Rotation paths and how fast each direction turns (degrees a step):
Each turn is a multiple of 5 degrees from 10 to 175, or 0.
Each row of a path follows its step; steps can be skipped.
path 1
step 2: [-12 -23  18  14  -3  12   9 -20  42 -46   1  -5  23   2 -24  -4  -6  15
   0  -6 -47  40 -28  11  -3 -26  -6   4   1   3   4  11  23  11   4  38
  18  -1 -17  -9  30  36   9  -4]
step 4: [ -9  11   4  11 -15  25 -15  12  15 -58 -19 -10  16  12  -3  33   0  -8
  16   0 -24  56 -18 -11  16   9  -8 -12  21  14 -14   9   4   1  -6   0
   4 -23 -34 -40  29 -10   1 -26]
step 6: [  4 -25  11   8  -6   9 -26   7  29 -31 -31  13  31   6   1  45  22 -10
  32  22 -32  14  -9  -9 -19  18 -30 -19  -6   8   8  15  19 -12   1  22
 -28 -38  -4   0   5 -25  25  15]
step 8: [ 10 -14   6   3  14  -1 -14  14  30 -18  -7  22  23 -13 -17  26   3   5
  20  -3  -6  15  -6 -34  37  22 -20   1  13  -2  19  17  49  -2  52  35
 -12  10 -20  12  -1  -5  36 -15]
step 10: [  1  -8   7  18   7 -13   2  16  21 -13  -7   9  37  -9   8 -11  29   4
   9   0  13  35   1  -3  54  -8 -10 -13  40  20 -16  -6  28 -19  10  45
 -32 -17  -9 -13 -34 -18  -8 -19]
step 16: [ 34  -2  12  28  17   6 -13  -5  10 -23  -3  28  35  19  26   8  41  22
  -8  15   9 -18  -4  54   8   6   0 -47   6  21  -6  14  20  -7   2  22
   6  -6 -16  15   7 -26   8  23]
step 17: [  5 -15 -20  14 -30   9  -7   2  14  -5  -5  -9  41 -32  16 -16  -2   3
  37  -2  -6  23 -16  18  10  18 -54  10  36   5  11  18  40  -8  25  41
  -4  -9  -5 -17  -4  10  12   0]
step 21: [ 14  15 -26  17 -16  14  27  29  39 -25 -24  30  15   0  -4 -14   4   5
  23  12  -9   3  -8   8  12  -9  -8  -9  -7  10 -20  39  29 -22  18  -7
 -32 -31 -31   5  13 -36 -24 -26]
step 22: [ -5   3 -21 -19 -16   4   1 -17  20 -17  -3  38  24  13   9  14  -1  35
  -2  31 -38 -15  -2  12 -19  13  -8 -13  14  38  -5   9  20  -5 -28  45
   4 -34  16 -18  26  27  24  -1]
step 25: [ 27 -13  -8  12  51   5  19 -14  28 -34   9  27  18  -1 -15  -5  41   7
 -12 -38   9  23 -15  21  16 -22  -6  -4  -2  24  -8  30  12 -15  10  34
   8  17 -28   6  20  -8  19  -4]
Directions:
[-12  -6  -8  -7   1  -3 -11   9   1  -3  -9   5  -6  -4   7   2   3   1
   1  -1  -8   7  -8  -6  -1  10   1   1   5  -5   5  -5   0   4   6   3
  -1  -4  13  -9   3   3   2   1] => 160
[ -6  -2   4   7  -1   1   1 -11  -1 -10  -3   2  -2  -3   2  -4   3  -9
   0  -7  -2  13   1  -9  -7  -7  -8   4  -5  -2   2   2   3  -6  12  -1
 -13   2  -7   0   7  -8  -3   1] => 170
[  0  -3  -1  -9   8  -1  14   0   8  -5  -5   1  -6   2  -6  -3  -4  13
  -4  -4 -11  -3   4  -8  -4  -4   0  -9  -6  -4   6   9   1 -11   2  -1
   8   1   3   3  -3   0   7   6] => 110
[ -5   9 -23   2  -1  -2   1  -3  -1   1   9  10  -1  -8   3  -6   3   4
   5  -3   5  -5   3   8  -1   3  -5  -2 -10   8  -2   0  -2  -8   4   2
   4   2   1  -4   5   0  -3   4] => 10
[  0   6  -2   1   0  -1   2  -1  -7  -7   3   4  -9  -5 -10  13  -3   3
   2  -1   5   5   8  -8   5  -1   7   4  10   6   8   4  -6   9   8  -1
   5  11  -8  -8  -3   5   3   2] => 70
[ -1  -3   3   7   2  -3  -9   8   0   2   8   7   0   5  -4   2   4   8
   0   0  -3   2   3   3  -9  -2  11  13  -4  -1   4   7  -8  -8  -7  12
 -10  -1  -3   6   3   6   2   6] => 110
[-13   9   6   6 -12  12  -2   7  -8  -4  -8  -7   3  -5   3  -5  -2   9
  -4   0  -8  -4  -4   7  -3  -3   0   0  -1   1  -3   3  -5   2   2  -4
   6  -7 -10  -4   1   1   5   8] => 145
[  5  -6   1  -1   5   0   4   2   2  -8  -6  10  -6   0   8  -8   8   3
  -8  -3   3  -4  -8  15  -1  -7   9   5   3   0   4   3  -5   8   6  -8
   2   6   1   4  -1  -5 -11  -1] => 160
path 2
step 0: [ 19   2  26  25   9 -42  21   4   5  13 -22   5 -17 -15   3  -4 -24   1
 -12  -5   3 -37  22 -14   4   8 -17   6 -27   6  -3  14  24  17 -16  -6
   8  -4 -10 -18 -19  20 -32  51]
step 4: [ 49  -5  20   2  18 -24  22   0  10  19   7   8 -29  20 -10   4 -38   3
  -8   5 -13 -14   8  17 -14 -12  -8  12 -16  15  29 -11   5  19   6  -6
  -2  35  -3 -19  -6   7  -7  53]
step 5: [ 27   8  17 -14   5  -3  10  26   8 -10 -15  -5   0  38  22 -21 -10  20
   5  22 -25 -21  48 -12   4  -4 -35  16 -24  -4  10 -17  20  21 -19  12
   2 -30   4 -23  -5  16 -21   8]
step 11: [ 25 -19  25 -10 -21 -10   1 -21   6  27 -37   8 -26  12   7 -19  33  12
 -13  18 -21  -2   2   3  13  -4 -38 -18 -10  -9   6  12   0  27   1  13
   2   9  10  -6 -11  22   6  57]
step 14: [ 30  -7   6 -11 -33   5  -8  10   3 -10 -30   0 -19  27  10 -18  20  17
  16 -20 -14  -3  28 -21  18   2 -14 -11  -8  12   7  -6   6  37  -5  -5
  22 -18  27  -5  -9  37  -2  49]
step 16: [ 29   0  -1   3  34  -4   8   6  -7  28 -28  13 -30  15  -5   5 -24  13
  -4  40  -5  -8  14  26 -15 -26 -26 -27   2 -18   9   2  15  18 -31 -10
   8   3  -2  -7  20  36 -15  26]
step 19: [ 31  -5  -7  -7  17  -8  -7  -9  -1  33 -16  -3 -33  34  21 -11   5   4
  10   9  -4  18  33  -9   1 -28 -20 -52   1  -9  33 -12   3   8  -4   5
  -1  11  -9 -15  12  38  15  19]
step 24: [ 17  24  36  -9  15  -1   5 -49  -4  19 -22   9 -19  16  10  21   8  28
   5   6  14  -9  -5  28 -12 -32  -9 -27   5  18   9 -15  13  19  -9  -4
  -4  18  11 -26   9   5 -19  40]
step 26: [ 27  19   0   9 -16 -11  19   9 -15   7 -31 -30 -16 -13  14  -6   0  10
  -3  -8  10 -26  32 -36  10  -1 -20  -8 -20  21  15 -33   2   6 -25  17
   6  -3 -17 -23 -16  26  12  40]
step 27: [ 19   8  18 -12  12 -18   5 -15   3  17 -24  27  -7  35   6  24  22  16
  17  -4 -12   7   8  -6  16  -6   9 -23  -3  23  22 -13   0  26 -22 -27
 -14   7  -7 -52  -3  33 -16  27]
Directions:
[  1   5  -7   0   4   9   3  -1   0  -1  -2  -9   4   9   6 -11  -7   1
   4 -11  11   9   7  -3  -6  -6   2  -5   0   6  -9  -5  10   1   5  12
   3   0  -1   4   3   4   3  -4] => 160
[  5   7  -9   0  -5  -1  -9  12   7  -9  -1   4   1   6   3   3  -2  -3
  -1  -4   5  -9   1 -15  -1   5   3   7  -7   5  11   1  -1   6  -1   1
   6  -3  -6 -10  -3  -5   0  -4] => 85
[-11   2   7   3   5 -11  -7  -9  -4  -4   5   7  -4  -5   1   5   0   0
  10   3   9   4  10   2  -2   7   8  -5  -1   5  -1   9  11   6   4   0
   1   4  -6  -6  -1   0  -8  -3] => 120
[  8  -6   6 -17  -4   0   6   4   1   0  -7   3   2   6  -7   6   7   9
   1  -4   4   6  -4   3  -6   7   3   7  -8  12  -9   2   1   5   6  -5
  -1   9   5   1  -3  -4  -1   3] => 110
[-11   3  -7  13  -8   1   9  -2   2  -1  -5  11   2  -3 -13   0   7   1
  -1   2   7   3  -8  -6  -1  -4  -2   1   0   0  -4  -9   5  14  -4   2
  -5  -2   1  -2  -7   6   4   3] => 25
[ -2  -4  -7  -4  12   3  -1  -8  -3   5  -5  -4   2  -8  -2   4   4   3
   5 -10  14   4   3  -7   1   1  -3   0  -1   0   6  -8  -7  -7 -11  -8
  -6  -6   0  -5   5 -10  -4   6] => 10
[  5  -4   0   2  -6  -1  -4 -10  13  -1   4  -4  -1   3  -7   2 -13  -1
   7  -3  -6  11  -6  -1  13   3  -2   0   7   8   7  -7   4   7   4  -9
  -1   0  -1   2   7  -1   1  -2] => 140
path 3
step 6: [ 15  -7 -22  28  14  -1  29 -13 -34 -14  20   8 -13  35  29 -17 -22  -4
  -1 -14  10  27  -3   5   0  12  31  24   0 -23 -20  37   4  18  36  23
  12   5  17  -8  20  23 -11 -28]
step 10: [ 20   7 -10   4  13  -9  12  14   4  -4  23   2 -35  51 -16   2   2 -18
  11 -42 -30 -23   0  49  29 -15 -15 -24 -17 -29 -11  -5 -25   5   3  14
  -5  -9  21 -11 -18 -14  16  -4]
step 11: [ 18  16 -22 -13 -16   4  43   2  -6  26  -1 -14  -1   1  16 -25  13   2
 -14  -6  -4  -4 -18  20   6   3  35  18  -4 -16   9  36 -36   6  12   5
 -41 -38 -35  10  20   4  -2 -34]
step 18: [ 16  27 -23   6   4 -21  13  12 -31   1  30   0  -4  41 -11  -7   7  37
   1 -14   3  -8  -4   4 -10 -28  45  17  -5  -4   3  19 -32 -21  23  37
  -8   1  23  14 -33 -10  22   3]
step 20: [-19  10 -26 -10   8 -16  12  -3  19   7  22  -8  12  24  13 -11   8 -19
 -11  -7 -10  16  15 -22  35 -16  48  19  24 -37 -24 -19 -29 -13  12  20
   1 -18  -5 -51   0   6   1 -18]
step 21: [  4  24 -19  15  -7  -7  18  35 -20  -1  51  -1  15   2   0  10 -14   3
  33  -3 -21  -6 -36   3  -1  -3  13  12  -6 -18  10  35 -22 -21   1  49
 -18  18  17  10  -2  -7  29  25]
step 23: [ -4   5 -32 -18   9  -5  13   7  -8 -20   8   5  11  11 -34 -15  30   2
  -4  -5 -15  25 -11   0  51  -6  32   3  29 -35   5  -9 -37 -15  23  29
   7 -11  -6 -10  40   6  24 -12]
step 25: [ 17  27 -30  15  32 -36  -1  -6  17 -20  20 -12 -17   1   6 -12 -20  -1
 -50 -22   6  20  20   9   9  18  14  20  -5  -8  -6  17 -21   3   0  -1
 -27 -28  -8  -7   4  -7  56   2]
step 26: [ -8 -13 -24  19 -12   5   0  -9 -28 -13  14   9 -25  37 -16 -18  22  -9
   9 -10  -6  25 -13 -24  35 -20  55  19  15 -36   1  18   1 -22 -10  26
  -9  13  -5 -13  26  20   6  -1]
step 27: [-14  34 -23  27  14  -6  26  33  13  15  28 -11  -7 -12   6  22   6  12
  16 -19 -41 -16 -26 -19 -15  16   9  -3   3 -24 -42   9 -13 -32  -3  -2
  -4 -17   4 -13 -16  21  38   7]
Directions:
[ -2   1   8   4  -8  -3  -3 -11  -4   6   7   2  -2  -2   2   8   1   8
  11  -6  -8   0  -4   5  -6  10  -5  -8  -8  -2  -3  -5  -3  -3  -7  -2
 -12  -9  -6   7  -5  -1   4  -2] => 130
[  6   2   8   4 -11  -3  -5   1   5  -7   3   5  -3  -6  -2  -1   0 -11
   0 -10  -1  12  -6   5   3 -10 -12  -7   3  -6   6   5   5  -4   7   6
   2   1   2   2   6  -1   1   9] => 160
[ -3  12   5  -5  -3   2   4   0  -7   0   4   1   0   9 -17  11   3  -1
  -1  -2  -1  -1   3   7   5  -2   6   2   3   5   5  -3  -2  -2 -11  -2
  -9   9   9  -1   4   1  -8   8] => 135
[  6  -2   7 -13  -2  -8   7   0  -6   2   3  -1  -6  -1   1  -7   2  -3
   6  -3  -3   0  -3   3   2   2  -5   3 -14   7   3   4  -5  10  11  -6
   1   1   3  -9  -7   8 -12  -4] => 10
[-16   4   7  -2   0  -3   0  -3   2   4   1  -1 -11   3  -2  -1  -4   5
  -4   3   3  -2  -1   0  11   3   5   0  -6   2  -5   3   6   4  10  -4
   7   4  -6  13   6   9  10   9] => 35
[  1   5   2  -2  12  11   2  -4 -10  -1  -3 -10  -2   6   3  -5   0  -7
  12  -5  -7   5   0  -7  12  -4  -2 -12   7   3  -4  -7   4   3  -1   0
   3  -9  -3  -1   2   2  -1   3] => 110
path 4
step 1: [ 26   4  10  13  25   8  14 -37  -9  29 -11 -39 -16  -1   8  -3 -19 -16
  -7   5  -6 -12 -13 -36  -7  25  24  26  -7  23   8 -12  -2   7  12 -14
   8  -6  10  18  -2   7 -27 -12]
step 4: [ 30  -9  27 -11 -16  21   8  -4  -2  28 -20  23  -2  11  12  22 -11  -7
   3  -6  -5  -8   0 -10 -19 -18  22  16 -24  12 -42  -8   7  20 -24 -33
   5 -14  15  -6  26   0   7 -15]
step 8: [ 27   1  16 -18  27 -13  25   3  30  20  16   0   2  39  32  -2  26  -7
   9  -1  -6   1  -8   1  -9   3  -2 -34  19   1  -2  -2   4   5  14  20
  -2   6  18  33  -8 -28  11  23]
step 11: [ 35   1 -14  22   9  -4  36  -2 -14  22  17 -18   6   3  23  15   4  -5
 -18   6  31  -6  -3 -11 -43  39  11  12  10  -7   6  -6  -5  -6  -2 -21
 -19   6   1   8 -19  11   6  29]
step 14: [ 19  14  32  -9   8  13   9  -7  14  12 -19  16 -26 -13  40  15  18 -11
 -28   8   1   8  13 -16 -18  14  -5  29 -20  10 -17   5  19  -1  21 -27
  10   0   5  -9 -18  20 -29  -8]
step 16: [-24 -25  -2  29  19 -36   5  -9  -3 -34 -27  26  12  -3  -7 -10 -17  10
   8   1  25 -21 -11  21  -3 -26 -32 -13  -3  -3   4  -3 -15  -2  20 -15
 -19 -23   3  11   3  16   3  12]
step 17: [  6  18 -24 -34 -24   9  21 -10   4  36 -19 -17  -5  -5  -1   2   0  -9
   9 -24  -2  21 -22 -14 -17 -17  -8  16 -25 -11 -14  -7  11 -20   1 -14
   3   2  32 -13  32  26 -11 -13]
step 18: [ 23   9  -4   0  27  18  19   2  13  -1  17  -9  13 -15  29 -15  23 -25
  17   8  -8 -17  17  15   4 -10  33 -28   5  21  43   9   1  12   8  26
   0  20  -5   3   6 -21 -21  -8]
step 25: [-23 -27  19  15  -2  13  -9   3  35   2  32  22   9  15 -18  -3  16  -8
 -12 -16  -8  -5  16   1 -19  -6  10  -1 -20 -10 -20   1  29   7 -18  55
  22   2  -1   6   2  12  -3  14]
step 27: [ -5  20   0 -22 -17 -27  25 -14  -5  14 -40  -2  -9   3  38   9  18 -21
  -4   6  10   4   2 -30  -5  20  -8 -14  -4  11  -6  18 -15 -33  -3 -12
  34  -8   8  -7   9  30  -1  16]
Directions:
[  4 -12  -5  -1  -6  -9  -5  -6   7   0   8   2  -1   6   1  -2   3   6
   5   0  -1  -4 -14   6  -9 -10  -3   6 -10   3  -7   3  -1  -2  -7  -1
  -6   7   3   8   1  -7   3   4] => 85
[  6   1  -6 -10  -2  -1  -5   5  13  -3  -3  -8   2 -11  -3   4   9   6
   4  -1   4  -9  12   0   1  11  -8  -4   0  -3   4   1   3  -2  -7 -10
   2   7   4   8  -1  -2   1  -4] => 120
[ -1  15  -4  -5   6  -3  -2 -13   9   2  -1  -6   1   4  10  -8   2  -3
   4   0   3  -2  -3   1   1  -5  -1  -2   5  -8   0 -13 -10  -6  -7   2
  -6   3 -11  -7   3   1  -2  -5] => 70
[ -4   5   6  -8  -9  -5   7   8  -5   0  -8   4   1   0   8   8 -12   8
  -6   5   0   2  -1   8  -6   1  -1   8  -5  -3  -3   0   0  -2  -2  -3
  -2   6  -9   5   0   5  -3 -17] => 145
[  5   0   6   0  -3   6 -11  -3   1   7   1  -9   9   4 -11  -3  -1  -3
   1   0   3  -4  -1  -2   5  -4   9  11   1  -2  -9   3  12   1  -4  -1
   4   4   1  -1   6  13 -10  -6] => 135
[ 13   4   4  -3  -1  -4  -5  10  -8  -8  10  -6   4   3  -4   3  -5  -5
  -1 -12  -5  10   0   0 -12   2  -4   0   1  -7  -1  -3  -1  -7  -6  -1
   2  -4   2  -7  11  -2   7   1] => 170
[ -8   0  20 -13   0  -5 -12  -8  -4  -4   0  -6   0   3   6   6   5  -1
 -13  -3  -3  -3  -7   4   6   3  -2  -6   0   5   0  -4   2   3   1  -2
   2  -1   4   0  -5   0   3   6] => 60
[ -1  -1   2  -3  -5   1  -3  -2  -3 -15   0  11   0   8  -1  -2   6  -8
   1  -2  14 -10   5  -1  -8   5   5   0 -10   5   9   4  -1  -3   2   0
   0   2 -11  -5   5   4  -7   5] => 160
path 5
step 8: [-11   5 -10  40  25  12  29   6 -15  -7   0 -30 -16 -15  13   1 -21  36
  19 -13  30   9 -37   9 -20  24 -15  10 -16  27  -2  17   9 -26  27  19
   5  -6 -36   3 -11  -9  -3  16]
step 9: [ -4  13  36 -49 -19  34 -19 -11  -1  11  10  40 -19  15  38  -5 -16 -17
  40   4  -6  -5 -15  16   3  24  -8  16   7 -12 -28  15  21  -7  -5  20
 -20  -8  -1 -16   6  10   3  -9]
step 10: [-11 -19  10  -1  30  -1  40  21 -18  36   0   0  -2  34 -12   1 -22  -1
  -1   2  29  19 -12 -44  -4 -48  -3   1 -12  27  -7  15  14  -1 -29  11
  15   8 -17  -1  12  19 -18  -9]
step 11: [ -1 -29   0 -18  15  41   9 -14 -42 -35 -13  -3   4 -14  24  -5 -24  -2
   1   6  10   5 -28  19  -1   9 -29 -24 -12 -16  22 -13  -3   7  13   5
 -54  -5 -11  -9 -14  -7 -25  17]
step 13: [-35 -21   6   1   1  14  33  10  13   2 -19 -20   9   5  10 -39  -1   0
 -39  14  29 -21 -45  12  16  -9  19  14   2   5  27  18  -7 -15 -15  -8
   5   6  -6 -40  17   8 -23  13]
step 15: [ -7 -11  23 -14  18  31 -16 -18   4  -4  10 -30   6  45   5   6  15 -16
 -31  20  -4 -17  20  21 -13  -8  18  19  15  33   3 -13  27  24 -25   6
  15  16   2   3   6  49  -2  13]
step 17: [ 18 -10  -6   5 -21  18 -45 -14  12   4  15 -20  -7  44  -5 -36  25  24
  13  -4   3  -3   4  28  -6 -15   7 -16  15  -6  -7 -14  -5  32 -13  -4
 -32  10  27  10 -16 -33 -30  -5]
step 18: [-27 -18 -11   3  -4  -3 -13  19  20 -12 -13 -12 -24   6 -13   4  -1 -10
 -12 -12  24  -5  -2   8 -20  -3   8   5  19  40  51 -20  -4 -20 -16 -13
  22 -16  34  23  18  29  44  -4]
step 23: [-14 -18  28   3 -16  -1   7  11 -18  32  13  42 -22  21 -22  -4  -6 -15
  20 -23   3  10   7   6 -18 -22  33   1 -26  17   2 -13 -37   0 -26  22
  18  -5  25   6  -8   0  -5  43]
step 25: [-31  18  39 -24 -26  -2  12  -3  -2  18 -14  11  10  -9  26  15  17  18
  27  -1 -15   9   8   8 -38   1  33 -17 -15 -12 -11 -17 -10   4  14   7
 -37  48 -17   8 -13   7   8  -1]
Directions:
[ 2 -8  7 -3 -3 -2 -4  4  2 12 -4 -4  0  8  4  9  6  3  1  6 -2  5  5  3
  4 -6  9 -4 -8 14  0  5  6  3  1 -8  1  8 -5  3  8 -9  8  6] => 140
[ -4  -5  -1  -5   7   4   5  -1   3   4   3  13   2  -2   4 -10  -4   5
 -13   3  -4   1   4  -1   0  -7   3  -2  -2   1   0   8  -4   5   7  -1
 -13   0 -11  -6  -9  11   6   4] => 25
[  7   7   3  13   4   4  11  10  -6  -7   1   1   3  -3   9 -11  -2  -1
  -3   4   4  -1  -1  -5   4  -3   4  -3   0   9   0  -5  -2  -4 -11 -12
   7  -4   2   3   6   7   4   6] => 135
[  7   3   6  -7   2   3  -1   7   6  -3 -10  10   3   0  -2   0 -11  -2
  -1 -14  -4  -3   6   9   9  -8  -6   0  -8  -2  -3  -5  -2  -7  -6   3
   4   5   2   1  -6  -8   8  -4] => 155
[  1  10  -5  -2  -9   4   4  -3   1   1  -9   0   4   0 -13  -2   8   4
   3  -3  -4  -3  -5  -1  -5   0   6   9   5   6   2   1   6 -18   0  -3
  -6  -2  -4  -7  -5  -1   6  11] => 65
[  4  -9   6   2   2  10   1   3   3 -10   7   1   3   2 -12   2   2  -5
   7   9   0  -7   5  -8   5  -1  -3   1  -3   9 -16   4   7  -2   2  12
  -4  -4   0   3  -1   3  -3  -2] => 60
